500 stands for zero in the data rows.
Each pair is two rows. How far apart are they, by a hidden measure? 0 means very close, and 20 very far. Two or three weighted sums of its numbers give each row a place; it is the straight-line distance between the places.
[577, 734, 407, 384, 599, 467, 337, 604, 579, 598, 513, 519, 655, 614, 424, 341]
[534, 535, 515, 512, 617, 351, 478, 525, 410, 229, 550, 380, 560, 539, 504, 549] >> 16
[584, 567, 718, 434, 298, 469, 624, 694, 446, 558, 646, 418, 485, 416, 359, 682]
[446, 580, 312, 318, 597, 643, 593, 434, 423, 441, 477, 475, 785, 614, 542, 544] >> 7
[659, 378, 526, 522, 466, 254, 457, 634, 467, 286, 513, 488, 487, 421, 398, 251]
[353, 357, 446, 671, 340, 521, 499, 328, 369, 395, 628, 702, 385, 328, 521, 416] >> 19
[599, 283, 583, 664, 300, 502, 712, 496, 474, 428, 489, 387, 492, 620, 627, 504]
[613, 590, 524, 563, 618, 375, 481, 388, 579, 463, 526, 422, 541, 629, 436, 366] >> 10
[640, 677, 572, 467, 650, 323, 370, 468, 547, 437, 574, 451, 603, 633, 396, 414]
[442, 626, 310, 362, 704, 628, 330, 419, 602, 629, 350, 711, 563, 670, 570, 557] >> 4
[577, 512, 558, 623, 578, 351, 481, 425, 527, 409, 508, 350, 476, 610, 474, 487]
[686, 602, 471, 504, 598, 323, 371, 516, 606, 486, 362, 502, 610, 675, 479, 582] >> 7
[428, 535, 400, 509, 536, 550, 365, 389, 626, 675, 301, 708, 433, 735, 514, 447]
[606, 234, 569, 732, 326, 618, 651, 499, 467, 523, 480, 374, 530, 607, 720, 493] >> 10
[471, 629, 366, 430, 617, 632, 486, 464, 593, 584, 443, 462, 595, 730, 557, 506]
[587, 651, 347, 404, 709, 450, 400, 505, 530, 514, 384, 512, 696, 770, 561, 559] >> 2
[419, 460, 369, 339, 497, 644, 643, 424, 616, 529, 428, 472, 676, 425, 532, 623]
[583, 530, 525, 564, 550, 440, 481, 467, 606, 594, 457, 528, 408, 528, 483, 417] >> 5
[414, 509, 355, 298, 598, 658, 515, 467, 594, 597, 419, 494, 697, 401, 547, 561]
[525, 516, 631, 663, 517, 373, 495, 425, 535, 357, 597, 369, 465, 582, 451, 342] >> 10
[545, 615, 502, 531, 519, 233, 405, 568, 449, 411, 484, 457, 383, 474, 317, 213]
[586, 219, 656, 659, 356, 636, 669, 510, 461, 561, 497, 466, 416, 525, 684, 455] >> 9
[270, 527, 648, 337, 480, 628, 521, 540, 409, 541, 647, 535, 321, 280, 465, 653]
[545, 608, 343, 400, 601, 486, 491, 532, 571, 562, 458, 460, 649, 536, 419, 451] >> 5
[579, 486, 393, 515, 632, 458, 585, 465, 536, 515, 440, 450, 588, 654, 543, 545]
[520, 159, 516, 683, 398, 562, 603, 357, 568, 511, 437, 472, 554, 472, 645, 344] >> 8
[235, 434, 666, 313, 691, 591, 492, 423, 302, 348, 577, 511, 358, 395, 462, 611]
[304, 525, 511, 279, 597, 721, 603, 392, 553, 492, 520, 482, 634, 466, 474, 629] >> 9
[356, 588, 672, 401, 482, 531, 446, 545, 376, 364, 656, 441, 448, 433, 405, 630]
[500, 304, 596, 653, 362, 586, 621, 386, 542, 404, 513, 317, 499, 494, 619, 437] >> 6
[491, 573, 471, 361, 454, 633, 534, 560, 587, 681, 508, 576, 470, 412, 495, 641]
[571, 313, 527, 677, 457, 591, 660, 421, 516, 368, 489, 400, 549, 516, 693, 524] >> 11
[608, 565, 558, 616, 551, 221, 453, 486, 553, 393, 485, 480, 413, 457, 365, 330]
[422, 532, 346, 309, 509, 700, 610, 416, 420, 503, 475, 442, 761, 561, 578, 507] >> 7
[853, 355, 618, 577, 231, 378, 686, 681, 518, 444, 490, 448, 493, 429, 456, 685]
[650, 555, 545, 621, 580, 354, 431, 475, 589, 433, 542, 524, 496, 640, 357, 422] >> 13
[339, 575, 450, 577, 346, 562, 326, 548, 498, 616, 559, 754, 269, 349, 456, 416]
[478, 136, 593, 580, 441, 725, 579, 487, 449, 616, 470, 512, 483, 366, 727, 411] >> 16
[515, 607, 578, 491, 351, 435, 422, 664, 620, 539, 514, 456, 532, 346, 334, 588]
[470, 526, 494, 672, 418, 308, 425, 438, 502, 527, 488, 652, 267, 357, 469, 278] >> 9
[414, 591, 437, 578, 369, 583, 247, 586, 469, 611, 510, 769, 282, 353, 444, 497]
[525, 201, 603, 660, 355, 643, 542, 456, 517, 496, 500, 519, 386, 447, 696, 388] >> 14
[578, 535, 590, 595, 546, 366, 554, 367, 548, 316, 585, 352, 504, 618, 502, 444]
[526, 584, 753, 421, 606, 372, 522, 491, 390, 341, 750, 358, 515, 455, 299, 441] >> 8
[620, 615, 513, 515, 573, 359, 454, 497, 621, 541, 490, 522, 506, 666, 385, 398]
[530, 373, 597, 594, 343, 482, 606, 504, 447, 504, 512, 558, 331, 378, 564, 541] >> 6
[562, 503, 459, 523, 572, 513, 554, 413, 592, 637, 431, 528, 423, 600, 602, 490]
[610, 658, 584, 379, 624, 400, 516, 632, 346, 423, 630, 356, 726, 547, 369, 559] >> 4
[447, 591, 280, 305, 613, 595, 549, 401, 552, 490, 448, 445, 754, 613, 558, 538]
[532, 492, 478, 572, 626, 495, 475, 389, 609, 617, 473, 547, 408, 576, 552, 437] >> 2
[448, 540, 546, 618, 500, 468, 396, 534, 448, 311, 513, 386, 514, 505, 475, 580]
[263, 410, 488, 302, 616, 722, 463, 368, 559, 691, 392, 603, 341, 532, 627, 624] >> 6
[505, 498, 678, 697, 500, 437, 536, 385, 470, 311, 625, 348, 437, 573, 439, 359]
[611, 370, 613, 466, 376, 609, 667, 608, 328, 489, 616, 467, 567, 366, 609, 554] >> 9
[580, 252, 600, 661, 353, 571, 613, 456, 480, 549, 557, 515, 386, 401, 679, 519]
[526, 622, 447, 536, 594, 419, 461, 408, 631, 553, 370, 472, 590, 793, 490, 422] >> 7
[586, 238, 466, 781, 295, 577, 631, 559, 361, 271, 507, 511, 540, 625, 641, 571]
[437, 572, 508, 520, 552, 464, 392, 534, 423, 363, 554, 447, 549, 489, 500, 687] >> 8
[423, 458, 538, 460, 413, 563, 446, 586, 246, 386, 615, 581, 423, 357, 540, 639]
[501, 596, 490, 460, 484, 413, 413, 608, 289, 362, 587, 541, 503, 437, 498, 655] >> 3
[602, 664, 491, 598, 597, 393, 350, 415, 606, 552, 413, 578, 586, 704, 425, 405]
[758, 310, 581, 656, 163, 382, 712, 582, 487, 274, 687, 442, 482, 490, 412, 466] >> 14
[603, 403, 537, 618, 361, 469, 676, 474, 546, 554, 552, 443, 403, 491, 524, 518]
[449, 274, 557, 628, 381, 565, 608, 312, 416, 402, 602, 596, 464, 354, 590, 443] >> 4
[412, 429, 571, 706, 368, 471, 400, 365, 578, 577, 555, 696, 240, 413, 495, 325]
[623, 672, 631, 504, 526, 352, 478, 547, 552, 377, 599, 413, 580, 588, 356, 528] >> 9
[268, 433, 741, 439, 479, 493, 499, 489, 242, 257, 761, 492, 340, 346, 379, 426]
[439, 623, 356, 512, 457, 725, 203, 507, 510, 550, 427, 683, 551, 595, 512, 424] >> 14
[668, 399, 527, 693, 413, 422, 312, 394, 685, 539, 437, 746, 473, 668, 406, 290]
[274, 366, 586, 406, 492, 713, 549, 476, 436, 697, 538, 627, 290, 377, 591, 572] >> 8
[298, 411, 472, 337, 673, 712, 330, 325, 543, 621, 267, 725, 330, 590, 611, 516]
[622, 593, 719, 393, 485, 415, 543, 682, 365, 443, 686, 445, 601, 450, 364, 646] >> 13
[318, 483, 427, 637, 385, 559, 262, 442, 541, 599, 463, 845, 204, 339, 439, 488]
[575, 668, 400, 390, 644, 419, 464, 543, 529, 510, 488, 496, 694, 598, 429, 458] >> 10
[311, 243, 588, 567, 398, 641, 370, 406, 373, 334, 577, 757, 253, 484, 514, 438]
[406, 602, 577, 459, 463, 516, 445, 503, 350, 379, 680, 513, 451, 412, 418, 635] >> 11
[482, 534, 239, 336, 583, 648, 491, 504, 545, 574, 371, 525, 824, 539, 583, 546]
[454, 572, 712, 499, 595, 363, 516, 404, 391, 211, 638, 399, 388, 433, 431, 315] >> 8
[348, 593, 342, 269, 614, 735, 504, 365, 556, 543, 338, 572, 612, 717, 588, 605]
[504, 304, 623, 584, 305, 597, 765, 427, 460, 431, 535, 410, 471, 395, 602, 518] >> 9
[527, 561, 352, 363, 417, 578, 557, 577, 645, 654, 487, 447, 586, 446, 444, 485]
[752, 600, 429, 524, 457, 277, 362, 703, 620, 543, 184, 501, 522, 592, 503, 570] >> 7
[548, 381, 568, 709, 563, 429, 524, 374, 605, 466, 428, 452, 417, 596, 536, 432]
[578, 502, 555, 607, 527, 390, 568, 404, 504, 380, 541, 424, 460, 596, 468, 462] >> 6
[594, 521, 510, 648, 572, 431, 485, 380, 495, 472, 455, 434, 517, 701, 569, 436]
[650, 476, 358, 675, 596, 400, 325, 581, 629, 571, 212, 433, 507, 725, 642, 486] >> 11
[491, 554, 453, 505, 355, 496, 482, 609, 585, 681, 439, 545, 328, 289, 431, 593]
[383, 556, 357, 339, 539, 657, 467, 479, 645, 660, 373, 563, 530, 429, 477, 646] >> 3
[399, 537, 698, 388, 543, 456, 570, 522, 455, 415, 607, 343, 423, 379, 358, 628]
[385, 508, 193, 576, 571, 344, 332, 473, 481, 402, 176, 662, 505, 510, 673, 480] >> 4
[369, 516, 448, 317, 492, 654, 558, 493, 592, 498, 482, 385, 555, 386, 423, 620]
[531, 676, 385, 433, 598, 546, 428, 431, 585, 524, 463, 445, 590, 690, 519, 457] >> 11
[460, 420, 631, 413, 516, 565, 509, 619, 218, 426, 700, 527, 483, 360, 484, 581]
[583, 679, 534, 488, 613, 292, 439, 476, 461, 458, 560, 434, 509, 493, 300, 272] >> 7
[467, 674, 248, 569, 355, 463, 184, 801, 533, 640, 254, 676, 421, 390, 464, 549]
[523, 482, 466, 647, 327, 436, 468, 476, 491, 500, 528, 633, 261, 362, 450, 423] >> 8
[332, 569, 610, 417, 503, 542, 467, 517, 385, 389, 617, 485, 440, 408, 471, 680]
[583, 579, 432, 463, 429, 481, 359, 737, 482, 565, 478, 608, 390, 325, 437, 697] >> 6
[542, 561, 456, 602, 639, 410, 378, 347, 644, 622, 406, 616, 515, 686, 482, 371]
[543, 699, 386, 461, 611, 488, 448, 437, 485, 506, 475, 496, 646, 735, 504, 476] >> 6
[570, 233, 525, 638, 137, 466, 781, 433, 423, 238, 809, 497, 584, 342, 342, 329]
[557, 288, 614, 621, 344, 554, 700, 462, 444, 533, 499, 483, 456, 381, 640, 569] >> 5
[216, 516, 656, 381, 460, 615, 468, 456, 440, 464, 618, 523, 327, 375, 365, 595]
[583, 487, 536, 724, 568, 427, 421, 324, 644, 564, 430, 483, 443, 635, 516, 394] >> 6
[306, 503, 359, 290, 627, 726, 584, 355, 559, 531, 412, 450, 685, 540, 576, 627]
[558, 590, 400, 474, 530, 567, 297, 459, 647, 659, 393, 686, 561, 764, 401, 414] >> 11
[248, 468, 577, 258, 498, 621, 633, 545, 493, 543, 501, 493, 405, 414, 462, 678]
[625, 523, 435, 623, 687, 477, 396, 407, 669, 570, 338, 525, 515, 763, 575, 448] >> 7
[350, 617, 432, 355, 518, 690, 536, 472, 591, 620, 486, 520, 537, 432, 431, 680]
[557, 667, 447, 471, 632, 427, 434, 465, 520, 457, 517, 440, 675, 705, 442, 470] >> 3
[503, 574, 359, 376, 586, 540, 479, 534, 633, 713, 404, 589, 503, 514, 499, 534]
[340, 487, 565, 531, 506, 477, 401, 551, 276, 263, 651, 509, 418, 417, 459, 621] >> 12
[545, 534, 627, 635, 549, 325, 519, 348, 537, 309, 580, 352, 514, 561, 425, 437]
[353, 534, 664, 388, 507, 494, 444, 624, 291, 349, 699, 430, 445, 403, 401, 648] >> 7
[475, 513, 332, 339, 575, 616, 655, 514, 562, 546, 479, 446, 704, 547, 584, 602]
[368, 452, 656, 401, 464, 592, 470, 574, 232, 423, 758, 556, 385, 336, 524, 571] >> 8
[573, 582, 385, 598, 662, 319, 371, 573, 587, 448, 303, 476, 569, 651, 620, 628]
[422, 547, 530, 424, 618, 217, 360, 648, 412, 498, 357, 374, 416, 399, 426, 112] >> 16
[515, 434, 698, 451, 407, 613, 625, 606, 464, 649, 636, 435, 440, 345, 462, 670]
[470, 520, 410, 625, 585, 507, 486, 383, 487, 435, 317, 387, 606, 774, 698, 483] >> 8
[553, 590, 584, 596, 585, 299, 539, 404, 499, 295, 612, 384, 450, 550, 423, 393]
[397, 540, 414, 507, 478, 568, 433, 559, 544, 696, 410, 685, 292, 327, 497, 600] >> 8
[472, 502, 485, 381, 473, 612, 587, 551, 570, 687, 486, 558, 322, 473, 538, 589]
[306, 532, 405, 295, 603, 740, 384, 484, 514, 659, 431, 669, 360, 480, 554, 684] >> 8
[542, 584, 417, 526, 350, 456, 393, 617, 566, 711, 420, 547, 329, 316, 423, 511]
[574, 648, 527, 568, 609, 283, 498, 429, 523, 395, 598, 402, 475, 561, 394, 372] >> 8
[607, 703, 431, 452, 588, 237, 324, 666, 479, 580, 472, 464, 554, 486, 348, 241]
[588, 457, 544, 468, 233, 538, 726, 621, 642, 505, 642, 419, 642, 389, 394, 525] >> 14
[603, 304, 757, 543, 303, 688, 773, 577, 327, 614, 642, 402, 476, 414, 617, 589]
[602, 240, 585, 546, 304, 659, 759, 593, 372, 536, 523, 403, 588, 449, 736, 555] >> 6
[740, 423, 583, 538, 313, 419, 684, 659, 610, 519, 583, 506, 490, 412, 410, 538]
[631, 717, 198, 560, 429, 390, 192, 866, 623, 756, 122, 474, 550, 377, 508, 317] >> 17
[415, 253, 509, 604, 439, 595, 592, 370, 368, 396, 606, 604, 417, 323, 680, 437]
[534, 612, 477, 496, 459, 449, 415, 604, 312, 407, 513, 531, 523, 457, 496, 699] >> 9
[397, 570, 301, 302, 581, 683, 565, 467, 555, 601, 384, 516, 650, 618, 580, 633]
[632, 313, 621, 699, 384, 439, 688, 445, 493, 451, 525, 438, 419, 509, 565, 494] >> 7
[299, 494, 430, 365, 556, 738, 395, 420, 566, 730, 398, 616, 430, 487, 561, 613]
[326, 492, 548, 252, 569, 692, 659, 506, 493, 543, 543, 445, 468, 406, 467, 686] >> 10
[630, 639, 379, 433, 548, 404, 495, 606, 486, 472, 477, 431, 693, 560, 390, 427]
[629, 381, 544, 693, 527, 457, 682, 428, 512, 347, 546, 413, 516, 608, 648, 481] >> 13
[492, 604, 631, 547, 608, 390, 483, 437, 453, 323, 633, 353, 514, 515, 466, 525]
[584, 593, 357, 438, 658, 545, 444, 500, 541, 553, 454, 470, 631, 731, 529, 495] >> 6
[613, 387, 579, 636, 450, 440, 575, 445, 516, 439, 510, 465, 414, 513, 554, 474]
[360, 125, 490, 695, 350, 682, 454, 424, 360, 443, 619, 712, 310, 307, 528, 447] >> 15
[410, 618, 438, 518, 367, 565, 306, 661, 441, 521, 549, 683, 363, 336, 438, 525]
[424, 635, 520, 444, 430, 504, 387, 655, 473, 476, 526, 549, 426, 417, 431, 617] >> 5
[390, 405, 593, 501, 587, 515, 426, 515, 233, 240, 724, 498, 533, 420, 476, 517]
[240, 459, 595, 506, 403, 646, 425, 414, 333, 453, 644, 690, 219, 269, 502, 581] >> 8
[588, 652, 561, 555, 621, 368, 451, 442, 536, 387, 505, 444, 537, 653, 418, 388]
[506, 404, 512, 374, 394, 565, 752, 487, 557, 566, 573, 421, 543, 412, 484, 625] >> 6
[497, 494, 409, 467, 659, 617, 509, 422, 655, 668, 365, 562, 428, 650, 594, 497]
[591, 522, 618, 629, 627, 313, 495, 376, 655, 441, 544, 412, 537, 510, 412, 415] >> 3
[364, 376, 595, 428, 487, 681, 502, 439, 517, 709, 492, 590, 307, 404, 562, 573]
[664, 591, 596, 437, 389, 319, 542, 659, 542, 462, 524, 379, 519, 444, 377, 645] >> 10
[437, 573, 199, 635, 469, 346, 172, 748, 429, 538, 213, 651, 363, 414, 624, 595]
[517, 467, 508, 684, 480, 415, 352, 356, 566, 575, 541, 737, 320, 469, 384, 329] >> 10
[527, 561, 506, 620, 588, 357, 364, 488, 479, 349, 499, 405, 582, 604, 499, 531]
[428, 570, 298, 291, 562, 687, 590, 404, 471, 514, 427, 471, 687, 634, 571, 509] >> 7
[620, 723, 433, 398, 644, 449, 391, 596, 485, 578, 480, 477, 743, 610, 423, 424]
[486, 622, 649, 414, 554, 401, 494, 550, 368, 308, 716, 422, 504, 459, 408, 626] >> 13
[665, 511, 409, 383, 349, 453, 646, 656, 624, 578, 519, 439, 644, 359, 433, 477]
[603, 587, 581, 566, 571, 305, 490, 449, 526, 381, 554, 429, 469, 584, 450, 361] >> 10
[548, 624, 557, 425, 524, 423, 387, 691, 433, 454, 520, 489, 488, 422, 427, 725]
[442, 374, 573, 529, 386, 614, 596, 523, 315, 395, 634, 565, 530, 336, 586, 561] >> 3
[803, 405, 683, 456, 268, 431, 682, 670, 483, 505, 524, 487, 475, 389, 470, 683]
[570, 483, 533, 378, 329, 562, 641, 649, 532, 635, 488, 501, 439, 419, 507, 713] >> 7
[326, 575, 343, 312, 688, 700, 421, 379, 594, 673, 334, 612, 582, 638, 557, 616]
[565, 509, 410, 512, 625, 468, 522, 446, 573, 490, 393, 452, 519, 699, 568, 446] >> 7
[489, 352, 577, 537, 330, 573, 580, 593, 342, 529, 608, 583, 400, 354, 582, 661]
[375, 423, 461, 397, 617, 696, 500, 449, 560, 702, 357, 621, 378, 621, 679, 538] >> 6
[498, 315, 723, 349, 484, 562, 665, 656, 295, 598, 608, 353, 418, 338, 570, 578]
[428, 619, 544, 489, 471, 485, 353, 583, 328, 433, 585, 564, 408, 342, 498, 602] >> 13
[576, 455, 608, 690, 514, 414, 475, 386, 638, 413, 540, 458, 440, 576, 490, 359]
[445, 420, 458, 472, 595, 592, 596, 441, 558, 588, 466, 493, 528, 574, 597, 529] >> 2
[503, 474, 489, 641, 475, 473, 382, 294, 624, 627, 416, 693, 414, 670, 430, 350]
[470, 687, 306, 503, 434, 429, 299, 691, 521, 732, 322, 611, 398, 324, 414, 494] >> 6
[593, 687, 448, 394, 661, 377, 432, 531, 438, 440, 559, 433, 689, 666, 481, 512]
[430, 560, 420, 527, 332, 443, 401, 654, 448, 574, 434, 651, 331, 322, 483, 651] >> 3
[705, 420, 579, 626, 356, 479, 678, 486, 489, 408, 586, 441, 469, 587, 526, 468]
[611, 631, 364, 527, 432, 373, 329, 685, 695, 685, 292, 515, 558, 360, 460, 557] >> 13
[420, 599, 357, 296, 587, 583, 525, 520, 544, 686, 433, 574, 553, 556, 470, 461]
[784, 430, 573, 599, 282, 261, 623, 649, 494, 290, 545, 407, 392, 509, 431, 386] >> 13
[616, 586, 451, 497, 536, 440, 592, 461, 434, 335, 602, 380, 648, 576, 459, 432]
[411, 431, 541, 405, 516, 699, 631, 423, 541, 682, 458, 486, 483, 538, 597, 523] >> 6
[535, 341, 402, 464, 448, 719, 535, 585, 499, 591, 489, 427, 755, 447, 648, 397]
[290, 560, 549, 359, 574, 695, 391, 479, 506, 521, 518, 545, 476, 454, 510, 637] >> 9
[444, 500, 604, 356, 419, 560, 654, 462, 588, 443, 616, 380, 575, 408, 372, 543]
[427, 368, 708, 394, 479, 565, 567, 635, 278, 527, 711, 404, 532, 368, 542, 533] >> 6
[574, 481, 592, 680, 519, 393, 536, 361, 582, 395, 509, 427, 450, 613, 480, 389]
[530, 564, 609, 595, 571, 238, 450, 435, 560, 409, 579, 480, 427, 491, 331, 276] >> 5
[410, 362, 374, 452, 420, 625, 712, 361, 467, 452, 486, 457, 539, 583, 584, 566]
[524, 534, 459, 335, 549, 478, 572, 604, 385, 445, 582, 354, 785, 446, 464, 433] >> 11
[456, 252, 656, 548, 327, 646, 670, 528, 432, 626, 584, 521, 382, 365, 678, 519]
[591, 573, 463, 562, 449, 480, 590, 498, 459, 421, 599, 384, 586, 592, 450, 427] >> 9
[526, 489, 565, 656, 546, 523, 531, 454, 491, 364, 584, 414, 562, 713, 499, 470]
[508, 624, 518, 407, 434, 430, 470, 678, 542, 570, 478, 447, 547, 400, 397, 649] >> 9
[474, 495, 494, 671, 419, 319, 389, 401, 516, 512, 459, 635, 302, 367, 403, 283]
[366, 527, 694, 389, 556, 504, 541, 447, 471, 347, 599, 402, 470, 397, 415, 580] >> 9
[569, 509, 466, 575, 576, 492, 530, 437, 571, 491, 474, 452, 493, 710, 541, 491]
[472, 659, 357, 379, 651, 589, 378, 435, 583, 594, 397, 572, 631, 763, 514, 477] >> 9
[281, 402, 260, 356, 638, 615, 589, 312, 436, 389, 348, 512, 668, 535, 621, 593]
[292, 469, 341, 313, 583, 685, 614, 297, 504, 409, 394, 497, 626, 461, 598, 586] >> 4
[459, 386, 566, 641, 474, 528, 567, 400, 580, 585, 434, 452, 436, 593, 602, 423]
[478, 397, 581, 471, 358, 643, 615, 510, 329, 525, 650, 524, 427, 293, 604, 633] >> 3
[425, 642, 289, 313, 684, 723, 420, 503, 542, 644, 367, 577, 711, 577, 494, 550]
[596, 426, 586, 680, 475, 466, 577, 461, 517, 399, 544, 440, 416, 601, 548, 431] >> 13
[539, 607, 618, 532, 574, 352, 505, 491, 425, 293, 698, 311, 547, 523, 369, 526]
[587, 610, 517, 598, 650, 426, 343, 364, 641, 573, 491, 484, 523, 678, 450, 361] >> 9
[606, 636, 304, 467, 387, 355, 311, 826, 674, 742, 300, 515, 552, 368, 411, 470]
[556, 656, 330, 437, 539, 463, 413, 654, 580, 659, 445, 519, 536, 436, 380, 393] >> 6
[313, 506, 597, 285, 549, 577, 661, 493, 445, 507, 579, 496, 415, 341, 493, 699]
[372, 400, 454, 650, 349, 520, 490, 464, 230, 161, 755, 574, 510, 468, 518, 514] >> 12
[395, 455, 677, 385, 576, 398, 631, 468, 464, 298, 589, 417, 493, 359, 323, 547]
[505, 390, 555, 780, 561, 474, 496, 369, 595, 528, 440, 465, 435, 613, 577, 391] >> 8
[682, 599, 540, 466, 445, 365, 440, 647, 511, 479, 505, 411, 543, 537, 380, 638]
[397, 421, 460, 478, 382, 602, 636, 530, 243, 294, 706, 499, 615, 384, 536, 475] >> 6
[685, 493, 721, 383, 338, 437, 669, 722, 437, 528, 648, 395, 535, 374, 456, 666]
[468, 342, 602, 627, 496, 529, 586, 316, 544, 395, 604, 405, 540, 422, 531, 377] >> 11
[591, 630, 334, 438, 695, 521, 444, 401, 591, 616, 370, 524, 596, 725, 522, 529]
[463, 373, 495, 537, 523, 608, 610, 384, 555, 660, 400, 589, 424, 600, 691, 515] >> 7
[571, 438, 553, 657, 475, 311, 524, 461, 498, 439, 500, 558, 301, 419, 492, 380]
[715, 570, 296, 491, 500, 308, 315, 785, 625, 658, 300, 416, 631, 399, 408, 219] >> 18
[506, 641, 566, 553, 600, 319, 493, 398, 504, 396, 568, 440, 509, 588, 394, 341]
[471, 578, 236, 710, 348, 538, 107, 579, 483, 562, 436, 777, 529, 546, 521, 250] >> 13
[456, 567, 417, 565, 478, 573, 353, 600, 579, 526, 430, 478, 579, 420, 512, 561]
[583, 611, 467, 461, 418, 532, 515, 584, 576, 631, 529, 431, 483, 444, 402, 379] >> 7
[544, 632, 414, 444, 584, 427, 518, 479, 575, 493, 439, 481, 555, 636, 446, 416]
[510, 515, 540, 396, 461, 526, 598, 618, 608, 560, 580, 491, 492, 339, 461, 650] >> 7
[334, 351, 362, 437, 480, 632, 700, 328, 433, 381, 578, 438, 734, 384, 568, 525]
[235, 361, 481, 306, 738, 543, 580, 339, 511, 507, 314, 472, 483, 504, 712, 542] >> 9
[571, 606, 568, 527, 551, 405, 503, 432, 587, 492, 587, 423, 482, 550, 396, 332]
[649, 542, 486, 565, 631, 427, 508, 474, 530, 457, 460, 434, 538, 678, 531, 458] >> 4
[490, 381, 326, 560, 641, 468, 593, 439, 565, 571, 266, 484, 538, 740, 678, 636]
[227, 441, 613, 313, 693, 435, 565, 391, 427, 364, 424, 433, 370, 440, 465, 420] >> 9
[413, 388, 754, 324, 506, 558, 609, 629, 329, 556, 656, 335, 443, 353, 527, 533]
[409, 420, 572, 550, 507, 449, 617, 391, 485, 299, 512, 372, 521, 462, 509, 526] >> 10
[517, 550, 638, 424, 425, 480, 511, 656, 355, 419, 682, 468, 425, 359, 431, 685]
[305, 444, 457, 333, 691, 712, 438, 402, 534, 716, 250, 639, 407, 660, 644, 576] >> 8
[420, 410, 515, 464, 533, 566, 635, 303, 561, 379, 551, 363, 580, 400, 469, 530]
[503, 394, 547, 555, 371, 540, 597, 515, 315, 442, 524, 561, 452, 376, 617, 570] >> 7
[634, 472, 522, 567, 410, 320, 468, 632, 471, 550, 419, 532, 406, 394, 504, 451]
[668, 319, 637, 504, 292, 665, 675, 583, 413, 530, 638, 497, 478, 388, 596, 617] >> 5
[534, 674, 357, 359, 692, 510, 462, 487, 551, 604, 398, 497, 639, 661, 511, 508]
[331, 512, 686, 429, 493, 528, 640, 467, 485, 401, 685, 365, 481, 321, 345, 504] >> 8
[370, 456, 734, 278, 508, 575, 683, 621, 396, 566, 585, 407, 381, 324, 392, 680]
[560, 549, 546, 634, 591, 382, 453, 410, 586, 440, 497, 459, 488, 615, 405, 395] >> 9
[489, 481, 748, 339, 587, 472, 601, 584, 331, 448, 702, 384, 485, 337, 452, 547]
[570, 614, 468, 407, 579, 361, 447, 628, 407, 440, 598, 352, 626, 554, 441, 364] >> 6
[486, 330, 534, 662, 532, 520, 476, 366, 600, 635, 381, 638, 400, 598, 599, 401]
[610, 573, 401, 534, 365, 373, 447, 702, 687, 608, 365, 437, 543, 326, 409, 512] >> 7
[682, 571, 634, 431, 501, 516, 535, 615, 330, 471, 605, 426, 643, 518, 538, 684]
[468, 649, 274, 290, 586, 677, 432, 518, 570, 651, 372, 557, 631, 594, 490, 553] >> 9
[554, 582, 424, 541, 600, 414, 572, 522, 509, 447, 528, 490, 586, 639, 452, 456]
[513, 640, 626, 488, 532, 390, 455, 518, 348, 326, 701, 367, 554, 557, 491, 558] >> 5
[605, 561, 610, 577, 417, 287, 556, 527, 480, 372, 633, 421, 371, 532, 378, 336]
[578, 465, 546, 619, 397, 326, 555, 503, 460, 408, 469, 511, 346, 441, 435, 373] >> 3
[562, 578, 199, 590, 576, 165, 146, 695, 590, 637, 0, 539, 408, 433, 611, 359]
[458, 426, 499, 452, 412, 570, 753, 507, 508, 559, 609, 451, 552, 553, 554, 553] >> 17
[500, 527, 571, 655, 556, 413, 442, 369, 616, 445, 541, 479, 467, 639, 433, 319]
[554, 590, 512, 533, 538, 356, 502, 507, 538, 441, 550, 429, 497, 558, 373, 319] >> 2
[697, 476, 501, 418, 450, 632, 536, 626, 482, 553, 488, 426, 748, 597, 514, 572]
[590, 637, 545, 558, 613, 356, 405, 426, 564, 475, 519, 460, 575, 633, 439, 381] >> 8
